(in the rows, 128 means zero)
Turns in one plane each, and the order they were made in; the first pair answered:
H (before => after):
[163 159 124 110 129 105 131 115] => [148 148 113  94 149 107 131 116]
[119 134 108  82 144 113 107 130] => [121 113  91 106 152 151 120 108]
[154 114 137 149  96 121 145 131] => [142 124 144 122 102  94 134 146]
[118 106 156 143 114  87 136 141] => [101  97 145 130 131  87 138 142]
Y (before => after):
[173 146 128 155  89 121 139 129] => [ 99 163 159 158 133 123 111 106]
[104 175 129  95 142 102  90 138] => [113 105 121 104 125  74 128 173]
[142 161  70 126 136 156 130 107] => [ 73 116  95 136 167 134 134 114]
J (before => after):
[ 94 115 139 122 159  99 116 129] => [136  82 128 158 127 122 146 127]
[168 145 125  99 134 117 131 131] => [130 131 144  95 151  96 128 139]
[ 88 186 161 109 143 100  91 124] => [ 79  96 176 171 123  98 136 137]
V (before => after):
[ 98 135 130 159 137 157 117 124] => [100 154 140 151 131 145 106 128]
[131 167 145 108 134 101  98 132] => [157 156 127  99 122 100 110 143]
[158 145 144 169 104 161 139  96] => [154 144 146 170 106 162 138  94]
[ 97 147 154 131 126 129 102 108] => [119 159 152 121 111 117  99 118]
P (before => after):
[136 106 128 136 118 118 141 139] => [143 134 135 148 114 138 130 120]
[ 91 149 176 168 145 125 121 108] => [121 185 120  95 165 135 111 111]
[125 111 128 133 125 116 134 140] => [130 135 135 149 119 135 124 122]

(two turns a pair)
[121 124 133 111 108 104 107 156] => [126 127 148 138  94 113 108 144]	P, Y
[135 113 149 168 118 115 122 139] => [113 136 155 160 139 123 105 124]	J, Y
[119 120 173 175 117 136 126 118] => [135 139 177 143 104  96 117 147]	H, V
[141 135 121 131 136 150 134 123] => [113 134 140 133 148 138 124 124]	Y, V
[ 99 158 165 124 132 102 102 126] => [124 106 137 107 120  81 134 163]	P, Y
[117 132 168 130 113 110 125 145] => [107 118 162 125 122 109 130 149]	P, Y
[158 138 130 155 114 155 145 112] => [132 173 133 125 139 147 118 105]	V, J
[131  79 132 139 122 125 149 126] => [173 139 123 120 103 133 129 119]	H, J
[121 138  96 106 125 142 124 127] => [137 114  98 129 105 140 140 134]	P, J
[146 177 132 153 136 126 101 106] => [116 105 147 159 136  81 129 145]	P, P
[168 180 140 121  92 128 117 127] => [157  99 105  96 108 110 154 160]	P, V
[144 154  92 113 146 173 105  96] => [ 72  91 139 144 162 132 117 114]	H, Y
[155 115 146 172  92 153 144 112] => [145 119 107  69 126 103 133 154]	J, P
[123 169 191 131 146 119 107 111] => [166 130 178 173 113 142 140 112]	J, J
[ 90 131 161 175 126 136 116 105] => [132 168 164 152  94 108 106 127]	V, V
[164 113  83 109 106 154 147 137] => [151  98 132 142  80 113 147 157]	P, H
[ 72 126 156 127 135 112 117 118] => [ 98 164 153 107 123 106 103 120]	V, P
[152 145  93 103 124 140 105 125] => [138 106 100 100 123 107 120 154]	J, Y
[176 162 125 132  95 120 126 130] => [ 93 143 118  91 164 116 115 127]	J, H
[133 119 147 127  91  78 151 155] => [107 170 125  78 139  99 118 131]	Y, H
[161  86 135 113  97 161 159 128] => [131  79 152  89 109 120 152 152]	J, P
[147 172 133 124 142  99  99 158] => [157 112 136 171 120 105 134 168]	J, J
[ 93 120 138 164 158 155 127 101] => [115 146 142 168 142 162 120  91]	J, V
[137  86 104 132 145 134 149 135] => [142 123 126 165 134 160 133 104]	P, Y
[163 129 143 153  91 117 135 142] => [151 139 133 105 111  90 124 159]	J, P
[110 167 185 139  93  67 103 146] => [138 180 176 135  78  76 103 146]	Y, Y
[137 118  89 134 151 144 117 114] => [112 107 102 134 162 130 116 117]	J, J
[171 136 139  66  83  86 116 164] => [121  82  96  43 144 120 132 151]	H, V
[102 138 168 126 123 112 133 181] => [142 169 152 114 107 122 126 177]	V, Y
[125  91 119 169 121 172 153 108] => [ 94 110 108 136 157 176 135  99]	P, Y
[144 142 138 143 111 136 123 130] => [129 128 144 153 117 140 127 125]	Y, J
[120 118  94 124 135 147 152 116] => [128 128 113 152 115 151 151 108]	H, V
[127 162 122  96 137 130 103 120] => [163 133 107  98 114 124 125 140]	Y, Y
[133 114  93 143 127 170 160 116] => [138 148 137 172 101 155 143 111]	V, H
[ 95 142 141 107 143 110 111 143] => [ 88 121 130 132 154 145 121 122]	H, P
[122 121 143 107 125  95 117 162] => [ 99 115 157 160 136 141 119 122]	H, P
[166 206 161 139  94 125  91 116] => [127 105 181 151  91  59 127 169]	P, P
[147 117 121 146 118 135 116 139] => [129 129 110 117 142 132 105 139]	Y, P
[140 120 133 146 112 132 139 144] => [135 124 142 141 111 120 134 149]	V, H
[160 180 120 100 125 115 107 130] => [119 139 143 102 133  74 113 155]	J, V
[113 126 163 112 114  70 129 156] => [155 176 144  99 104  98 115 139]	V, Y
[154 153 103 123 113 151 134 114] => [160 159 114 126 103 140 132 121]	V, H
[161 105  59 109 140 181 142 100] => [176 136 111 172  98 182 132  86]	V, H
[196 118  85 112 110 170 130 130] => [130  93  99 142 152 200 129 100]	V, V
[141 102 107 116 150 165 148 143] => [118  89 121 119 157 149 147 148]	Y, P
[166 116 153 162 106 134 129 119] => [160 123 126  87 133  99 118 148]	J, P
[ 80 109 130 116 175 163 103 160] => [143  85 140 175 111 168 134 170]	Y, P
[133 136 100 119 136 154 150 106] => [118 114 129 154 125 144 157 107]	P, P
[117 172 133 137 126 148 109 109] => [115 158 134 154 124 157 117 105]	Y, P
[167 140  85 142 137 172 157 134] => [ 96 105 106 111 174 117 153 165]	J, Y
[154 148 141 125 101  98 117 141] => [106 122 127  98 147  97 118 143]	J, H
[139 132 121 139 125 168 133 111] => [110 149 134 127 143 156 117 110]	V, J
[129 123 114 109 132 127 131 138] => [113 117 124 117 137 124 130 136]	Y, J
[156 127  92 138 133 179 124 113] => [131  91  84 114 153 154 135 135]	V, P
[ 96 110 154 164 125 113 139 124] => [104 130 163 155 115  95 130 134]	H, V
[ 86 152 173 159 140 122  88 100] => [ 83 161 149 103 158  99  81 121]	V, H
[151 129 110  97 118 127 138 156] => [129 118 114  90 133 122 136 158]	J, V
[134 156 155 139 112 125 111 118] => [100 138 154 122 137 109 110 126]	J, H
[101 153 122 159 155 151 131 114] => [111 103 126 163 133 112 155 154]	V, Y
[ 88 145 155 155 127 115 131 135] => [128 158 147 138 102 100 134 153]	V, V
[177 120 116 111 108  80 116 168] => [124  94 163 187 115 101 120 138]	H, P
[131 136 105 145 155 159 136 123] => [110 118 109 128 169 133 138 140]	J, P
[140 140 140 148 126 141 128 131] => [145 141 137 130 124 125 127 146]	H, V
[158 113 110 123 132 158 124 115] => [158 121 107 103 136 146 117 124]	P, J
[159  69  79 108 120 107 151 171] => [185 185 119 153  93 156 102 110]	P, J
[146 123 128 147 111 126 148 131] => [128 116 133 155 124 134 148 121]	V, V
